In the data rows, the value 500 means zero.
Each row of this table is followed by its label. One hidden rule gives the labels. It looks at one to three of the table's principal directions, none of them among the few with the most spread.
[530 702 536 500 574 469 666 546 461 673 646 438 500 534 585 473 392 525 587
 569 479 371 470 537 375 504 520 596 574 433 606 572 500 568 437 568 660 545
 368 499 338 391 405 255 434 373 547 385] 8
[474 444 621 487 476 515 390 458 616 421 423 576 523 513 463 598 566 556 459
 380 400 615 506 313 543 558 524 507 489 522 444 480 446 479 581 396 434 524
 440 488 626 481 453 658 443 473 365 569] 3
[493 268 435 662 437 490 252 480 669 311 399 532 479 425 388 524 613 360 370
 558 480 613 449 548 589 340 554 507 294 506 388 440 652 393 525 405 539 449
 509 451 664 533 662 660 586 434 469 658] 1
[498 728 511 482 460 482 480 538 440 725 655 472 489 654 496 514 430 701 512
 434 485 501 631 519 559 548 461 467 624 531 466 543 403 609 533 614 525 633
 444 425 292 448 326 255 480 425 599 390] 4
[495 445 433 547 492 475 514 502 446 464 565 462 457 481 403 435 504 423 531
 577 514 496 525 583 592 408 512 415 429 460 435 523 577 466 440 586 503 484
 538 463 465 572 547 482 483 438 626 463] 2
[597 502 487 491 549 558 441 543 526 487 489 569 482 509 418 512 580 574 280
 445 427 639 522 450 567 492 539 496 348 471 298 435 606 482 539 439 507 526
 543 625 447 602 655 659 737 466 559 543] 8
[505 501 450 505 533 491 592 478 418 518 534 448 554 441 535 428 468 409 571
 568 551 414 398 652 422 445 472 517 509 474 562 536 618 511 366 533 569 515
 511 570 470 477 539 437 526 536 524 472] 1
[616 653 576 494 667 435 665 624 414 650 513 605 488 584 514 484 410 634 393
 550 418 494 658 189 412 611 669 637 460 407 602 618 457 566 541 573 575 626
 424 528 254 484 423 467 529 239 704 268] 2
[500 489 488 461 559 492 552 561 433 530 465 527 432 554 450 509 501 517 483
 481 504 541 600 347 583 555 527 493 485 503 499 561 434 541 565 575 353 564
 596 580 432 582 514 582 553 487 588 450] 4
[407 419 429 664 399 459 418 500 483 454 607 392 459 474 547 528 556 370 555
 522 441 451 454 717 578 423 511 439 474 475 355 404 631 482 422 610 558 429
 503 493 505 446 595 441 581 430 439 598] 3
[675 523 487 441 637 518 626 740 461 509 419 669 405 495 631 561 505 552 141
 512 348 464 697 353 469 620 755 539 203 412 363 303 563 415 615 478 539 292
 539 610 277 666 847 670 859 369 600 448] 2
[439 304 383 692 380 567 444 458 543 338 607 233 431 498 520 505 473 228 677
 732 579 385 401 754 541 345 514 425 526 520 536 522 643 398 442 660 615 371
 468 392 617 437 504 332 419 321 344 593] 5
[450 334 393 667 384 511 468 424 509 348 546 330 402 483 564 450 530 360 656
 620 519 422 445 732 555 453 433 394 615 479 424 424 543 375 418 667 552 401
 569 481 615 460 494 449 432 538 359 558] 3
[519 339 454 494 510 537 505 542 640 337 444 499 511 397 557 540 498 309 482
 617 535 452 375 541 470 400 545 535 336 491 523 472 580 420 544 380 601 314
 491 518 555 538 630 503 518 446 331 637] 4
[398 671 586 616 454 487 451 460 525 683 678 368 455 621 527 556 398 550 635
 499 470 427 551 523 479 516 442 541 682 544 515 579 437 609 472 613 589 550
 328 310 406 371 233 193 322 336 502 394] 2
[600 393 489 514 656 497 566 497 418 450 220 593 557 346 646 439 456 382 399
 601 494 414 382 438 214 527 622 727 436 458 724 480 601 400 427 379 547 489
 528 683 656 454 725 768 663 659 476 511] 3
[441 381 401 533 422 502 459 576 579 393 538 437 438 494 571 549 555 382 558
 535 530 477 442 607 624 461 485 441 412 490 399 421 544 494 585 553 511 414
 596 587 514 518 565 451 579 466 344 642] 2
[470 418 313 569 502 194 521 634 252 595 371 731 522 456 560 423 624 550 321
 415 477 528 686 463 606 554 520 555 382 452 456 449 566 629 405 664 455 736
 749 667 156 500 638 536 849 491 771 396] 3
[513 364 473 487 546 562 477 423 356 416 370 503 499 447 419 449 514 441 455
 511 534 513 501 437 504 538 486 441 523 542 513 545 532 451 420 506 359 512
 615 558 610 622 590 722 587 623 561 481] 8
[680 559 506 392 621 533 626 511 426 488 399 642 499 510 454 389 553 668 373
 411 450 596 525 381 499 626 513 500 500 423 442 476 495 466 468 503 384 625
 609 786 501 599 607 773 648 665 610 380] 1
[487 332 384 740 494 430 534 324 330 395 415 405 607 275 601 329 610 264 513
 628 520 329 289 945 244 416 452 527 577 435 583 408 862 369 046 570 645 501
 538 578 658 368 744 630 678 707 543 519] 3
[599 531 492 574 570 568 512 437 419 501 493 463 532 487 439 419 533 536 419
 530 475 524 424 551 420 493 513 516 530 452 498 537 629 472 357 529 541 618
 503 623 551 492 580 627 630 523 599 453] 5
[540 429 366 580 438 523 447 530 480 434 509 427 442 519 442 473 596 459 439
 561 530 470 501 674 620 425 511 397 418 492 492 475 619 456 438 643 515 586
 570 545 513 519 626 476 654 410 554 520] 2
[477 519 384 578 474 389 554 491 245 599 542 469 534 476 593 385 454 511 580
 536 488 444 519 684 467 470 498 493 592 444 485 471 544 503 374 655 555 582
 604 571 384 420 537 451 575 612 615 456] 2
[546 489 501 504 584 644 620 543 511 493 462 387 511 500 652 563 453 367 441
 572 579 434 387 518 310 522 543 703 441 561 630 488 672 580 502 479 580 415
 473 645 509 461 598 484 688 392 378 505] 8
[472 525 535 570 490 478 501 438 438 518 547 438 461 536 499 441 441 494 650
 540 490 435 524 485 474 576 497 467 684 481 536 551 450 471 440 613 452 521
 454 450 583 454 372 488 359 527 519 400] 3
[491 347 506 670 522 651 301 506 680 347 372 503 506 498 419 624 600 423 222
 488 545 620 477 419 513 451 529 562 297 615 419 500 632 572 531 379 449 388
 553 502 576 634 656 693 720 398 521 571] 1
[391 436 444 390 399 393 433 563 652 437 444 620 576 409 568 570 639 461 521
 347 529 534 378 641 617 427 406 488 315 508 431 367 530 574 572 363 484 509
 591 616 524 480 586 479 564 631 337 702] 8
[566 494 544 529 557 571 494 484 492 472 502 502 455 520 388 497 497 498 401
 507 450 543 551 413 521 506 564 485 458 504 446 528 545 467 467 505 445 466
 451 483 519 590 570 614 535 414 596 429] 1
[494 524 347 372 441 326 633 469 449 513 387 626 672 297 731 357 696 536 488
 408 607 340 305 952 349 527 256 478 495 430 572 288 675 509 240 443 667 639
 672 714 451 386 613 410 710 898 435 563] 1
[544 388 412 642 543 453 543 428 282 422 491 465 545 414 503 340 561 427 537
 578 444 501 410 636 444 505 540 448 569 371 418 488 693 392 285 629 505 595
 627 724 569 476 654 747 667 643 579 502] 2
[360 505 477 658 400 359 406 459 286 596 559 464 651 466 630 496 510 461 580
 446 438 421 472 727 424 502 550 500 570 494 498 442 686 564 317 611 554 600
 477 497 479 310 528 466 616 521 526 517] 4
[602 438 472 387 643 496 668 432 375 433 393 568 574 355 421 328 517 446 506
 580 544 501 391 506 388 471 483 489 456 400 576 563 601 395 359 427 499 566
 596 652 575 588 609 718 516 696 617 463] 1
[462 596 568 577 450 559 456 479 568 553 577 391 383 631 561 565 449 604 584
 485 471 472 565 413 515 606 451 501 703 534 489 505 313 530 593 598 504 489
 438 402 526 429 283 363 361 437 400 456] 4
[497 628 436 605 385 541 404 439 451 617 690 341 514 648 493 435 410 605 622
 540 576 464 501 701 554 478 389 439 687 553 471 571 550 586 425 696 626 654
 450 445 415 406 252 175 445 399 520 371] 3
[440 515 492 473 448 465 443 494 507 554 527 498 349 602 396 525 502 615 547
 463 498 528 683 345 700 561 385 366 645 542 443 572 219 506 600 603 382 564
 565 345 405 578 299 379 346 494 543 458] 6
[399 626 584 356 387 456 402 429 591 563 545 576 533 549 442 545 569 736 584
 269 493 595 519 437 643 570 292 377 639 546 410 487 250 592 589 413 420 621
 514 408 515 482 235 399 303 658 425 550] 5
[534 458 454 507 525 492 524 418 414 450 497 491 539 436 434 373 529 497 548
 550 522 524 433 581 479 478 446 416 574 433 462 531 538 413 393 507 493 554
 587 570 566 531 523 622 492 677 562 515] 4
[648 217 409 555 592 491 425 438 586 269 204 621 491 339 354 430 712 406 258
 595 470 602 398 440 487 407 512 521 351 426 547 521 625 275 400 380 520 647
 613 659 671 564 764 864 703 584 497 642] 3
[570 590 564 313 562 485 559 576 616 498 516 670 471 519 438 518 594 680 404
 359 429 640 542 286 615 615 457 435 449 420 311 458 353 505 654 378 420 520
 561 630 410 618 481 617 530 582 479 547] 2
[604 505 542 422 683 503 595 502 444 523 340 631 622 382 543 431 448 452 389
 539 521 477 392 396 259 533 567 688 408 466 639 549 634 501 422 327 546 526
 483 665 528 520 623 685 633 598 560 448] 3
[380 632 573 357 400 525 443 533 646 563 639 504 587 529 506 630 505 552 559
 334 540 533 445 582 584 459 411 448 430 584 420 452 454 655 614 354 486 412
 426 404 458 499 408 309 406 498 388 609] 3
[581 547 528 498 558 629 587 507 531 477 594 418 415 546 447 507 520 510 440
 507 466 545 493 478 521 522 503 482 499 479 380 485 538 490 502 530 485 427
 485 574 478 579 559 549 569 429 504 481] 7
[468 627 536 580 507 409 497 468 403 642 609 536 537 532 491 439 460 610 518
 453 422 521 603 561 479 532 492 457 612 453 360 494 489 522 402 563 497 516
 483 439 353 486 439 481 460 590 670 395] 5
[407 453 393 598 461 383 601 450 408 496 671 381 528 402 532 369 481 301 716
 652 572 347 402 821 471 389 410 419 554 423 470 520 674 484 273 629 642 442
 514 447 408 458 469 285 416 510 552 470] 5
[299 679 511 432 321 368 419 496 534 699 622 494 504 639 500 567 487 676 689
 337 598 442 633 548 670 547 282 392 691 624 578 570 243 720 551 612 431 670
 483 259 336 408 115 065 245 491 522 412] 3
[574 504 485 576 518 462 546 390 412 467 499 511 562 473 470 347 542 577 540
 515 474 543 460 574 426 535 467 461 670 414 476 514 535 416 337 561 502 611
 543 599 560 443 481 644 477 671 573 434] 8
[482 420 434 635 477 364 526 436 294 495 431 524 548 419 627 388 513 479 546
 530 435 454 523 640 383 537 539 500 646 427 495 409 532 390 339 598 502 504
 591 549 522 394 598 649 554 721 546 497] 7
[457 546 450 517 446 431 504 473 347 550 589 479 553 478 543 438 518 544 600
 445 461 474 450 646 532 512 456 414 609 448 422 467 504 517 406 580 498 577
 560 590 468 439 503 482 541 628 507 533] 1
[579 554 489 569 554 501 490 511 384 579 508 521 569 497 551 475 463 550 403
 505 405 512 474 532 413 493 594 571 499 455 462 497 601 491 424 510 588 571
 472 625 420 442 610 565 676 487 544 490] 4
[367 248 542 532 508 552 350 417 646 328 208 508 476 364 476 614 546 281 488
 508 568 488 381 385 446 412 461 617 383 622 687 527 457 483 547 300 404 411
 529 407 817 535 571 680 418 588 363 659] 5
[431 432 430 574 476 505 559 463 363 470 495 378 402 476 549 468 508 412 599
 552 520 379 497 599 522 507 444 437 586 498 539 488 472 485 405 662 469 480
 601 496 533 509 517 466 494 542 516 476] 6
[373 470 543 684 509 486 508 442 560 495 573 332 463 455 592 530 466 292 687
 628 483 317 364 630 378 457 478 556 575 465 582 552 602 496 362 573 629 447
 383 429 586 380 425 359 376 410 396 510] 6
[532 504 521 557 500 505 492 477 481 463 557 471 588 459 535 463 485 440 551
 519 460 508 367 581 411 473 586 556 503 446 489 474 643 476 441 470 556 483
 417 598 612 402 572 585 535 497 441 546] 8
[636 532 458 289 660 510 645 637 477 573 395 648 465 472 431 484 395 530 307
 604 573 486 634 279 484 452 566 558 295 506 630 601 383 487 628 376 536 445
 539 428 262 692 575 438 530 417 687 416] 3
[412 377 435 581 493 395 508 515 446 463 465 493 449 441 477 505 595 364 517
 519 486 477 531 541 559 464 508 466 484 478 499 499 519 478 432 576 401 504
 588 505 483 505 621 578 563 527 555 567] 7
[553 379 628 439 653 567 514 421 606 366 354 566 619 349 410 482 451 329 482
 611 513 553 340 345 286 422 610 621 370 469 627 595 619 369 499 208 518 384
 386 481 749 546 590 788 388 560 458 578] 1
Here are more rows. What is the label of each one?
[461 771 631 343 454 502 463 599 599 678 719 560 630 618 553 636 450 714 519
 296 448 638 495 397 536 565 515 530 519 520 353 477 385 687 727 347 510 492
 378 514 343 417 343 356 477 451 383 605] -> 4
[564 456 456 460 506 386 558 445 449 479 435 613 569 428 437 384 561 557 470
 509 482 572 540 561 486 446 480 452 512 427 496 486 506 378 411 472 519 580
 554 493 459 490 545 598 456 650 599 493] -> 4
[355 464 451 678 341 465 446 411 456 458 672 312 493 497 592 496 571 413 713
 479 466 427 396 817 552 485 404 377 688 478 366 407 575 498 352 673 521 470
 517 515 576 363 467 405 472 570 356 599] -> 8
[474 383 391 601 549 352 551 404 235 516 368 528 538 380 508 332 502 437 559
 590 518 434 490 567 410 470 457 514 609 437 614 574 528 442 274 607 509 661
 650 552 487 461 534 596 522 686 671 429] -> 3
[453 577 547 524 471 476 422 450 446 607 487 514 473 585 461 517 491 644 501
 412 476 522 624 408 540 589 437 465 661 555 509 549 353 549 497 565 409 622
 501 405 467 481 347 467 437 545 572 418] -> 7
[536 548 436 578 510 429 628 552 407 571 639 443 473 494 609 454 464 470 506
 592 450 446 533 608 436 482 547 540 550 416 433 447 549 474 442 603 655 427
 479 503 294 422 545 364 569 409 526 486] -> 2
[431 630 522 543 444 432 462 515 425 668 574 479 475 603 525 542 473 612 526
 432 469 449 638 503 535 568 479 475 632 543 530 524 401 587 483 628 470 600
 453 380 368 423 369 325 469 440 576 410] -> 5
[478 472 503 484 458 530 395 546 612 480 506 506 392 549 396 600 552 514 408
 465 469 553 601 426 666 464 502 423 411 548 415 485 413 481 618 483 437 456
 491 378 475 588 523 470 498 391 497 566] -> 2
[527 286 495 555 582 550 544 470 529 292 345 508 561 329 554 493 572 274 439
 578 478 503 329 566 349 440 599 569 346 445 505 421 713 365 420 367 498 339
 553 662 709 532 799 843 639 625 399 648] -> 2
[622 625 627 294 622 619 696 567 607 488 549 537 563 497 482 540 469 510 455
 478 494 535 419 391 400 515 600 570 367 463 557 509 547 511 585 332 503 397
 370 590 518 545 576 571 478 425 452 497] -> 5
[442 455 433 606 467 400 424 487 364 541 456 514 534 513 517 453 515 515 524
 502 524 493 551 510 510 539 492 494 586 507 537 543 511 543 436 613 452 645
 595 525 471 447 460 523 572 550 594 459] -> 4
[588 204 466 491 630 499 501 458 531 271 111 651 494 323 479 437 549 340 377
 607 533 512 440 321 376 492 570 605 387 486 683 520 503 310 483 340 401 455
 626 610 749 600 724 908 553 703 479 555] -> 1
[571 364 464 598 513 580 504 427 554 365 499 377 431 456 433 428 445 319 536
 723 551 450 455 574 433 393 545 506 499 490 563 536 602 331 440 516 596 359
 419 372 642 522 537 501 391 408 487 485] -> 4
[496 583 546 438 495 460 452 560 492 598 449 586 528 559 543 548 422 606 486
 441 493 521 583 343 482 553 569 584 506 541 599 519 367 562 640 454 461 551
 457 454 480 448 421 470 456 482 511 471] -> 2
[439 405 543 626 495 467 436 443 533 433 544 450 470 493 412 471 427 375 631
 627 491 502 544 449 501 451 569 459 552 476 487 581 485 403 497 525 468 385
 430 313 598 516 420 545 272 457 546 476] -> 4
[468 539 475 453 467 402 564 423 377 547 481 556 618 426 613 415 569 573 567
 381 481 474 419 694 428 564 377 466 627 457 457 406 553 509 334 509 507 606
 588 655 485 415 509 542 565 787 459 514] -> 3
[522 500 461 414 466 471 532 523 552 479 603 512 508 504 369 455 466 478 537
 567 581 529 539 516 608 388 483 427 403 500 493 563 503 499 541 482 558 464
 459 351 402 570 420 327 354 358 583 458] -> 7
[325 523 476 615 346 409 448 458 423 578 593 355 501 563 614 524 434 474 759
 521 544 390 534 647 500 495 459 468 724 549 624 517 384 549 489 670 497 528
 474 325 527 308 303 267 296 510 437 507] -> 1
[484 543 454 469 524 382 562 555 373 609 416 602 514 485 588 472 491 566 463
 457 501 436 595 496 470 558 496 529 515 494 578 482 427 548 465 551 461 574
 590 533 357 489 530 476 571 603 611 424] -> 8
[428 545 614 531 391 649 243 517 707 505 579 436 408 643 387 733 510 576 394
 356 435 640 576 337 687 474 515 488 440 654 357 481 374 599 728 416 424 414
 360 304 558 536 421 427 461 259 385 609] -> 3
[559 574 509 560 593 436 639 470 423 548 545 502 600 404 592 375 482 444 546
 566 465 432 356 658 277 487 545 616 526 373 534 476 702 473 309 492 643 526
 438 648 505 384 586 554 560 583 553 448] -> 2
[621 567 520 521 620 543 564 493 367 559 498 512 599 501 492 414 406 523 440
 583 494 480 463 456 344 521 607 584 496 457 587 600 645 505 398 510 584 589
 443 599 463 488 530 563 596 436 626 366] -> 8
[350 482 451 652 459 321 590 459 303 588 632 361 494 450 641 426 391 331 800
 659 496 281 487 653 402 481 499 499 716 430 617 565 492 483 338 702 614 486
 456 367 419 322 363 259 322 468 506 455] -> 5
[645 622 575 366 559 588 551 530 686 517 472 596 502 542 480 530 490 662 359
 439 486 601 505 372 462 518 485 583 457 508 489 478 396 497 624 334 548 468
 424 525 460 533 476 498 466 498 450 486] -> 1
[513 683 556 320 536 418 642 548 424 674 501 608 528 560 593 489 415 689 566
 399 497 476 598 352 462 640 458 545 636 496 596 531 278 586 578 501 461 594
 499 520 338 451 326 381 394 590 514 389] -> 8
[489 640 515 595 385 563 438 433 458 595 700 339 555 609 519 498 432 563 595
 477 499 490 478 721 483 467 488 476 655 552 463 487 579 556 426 611 570 526
 363 426 499 362 396 313 453 423 477 453] -> 3
[532 501 504 323 537 531 494 664 778 442 463 655 446 500 381 620 578 522 313
 424 538 623 534 338 685 408 499 509 148 525 415 480 430 580 738 298 460 406
 530 499 390 691 593 477 536 370 513 585] -> 8
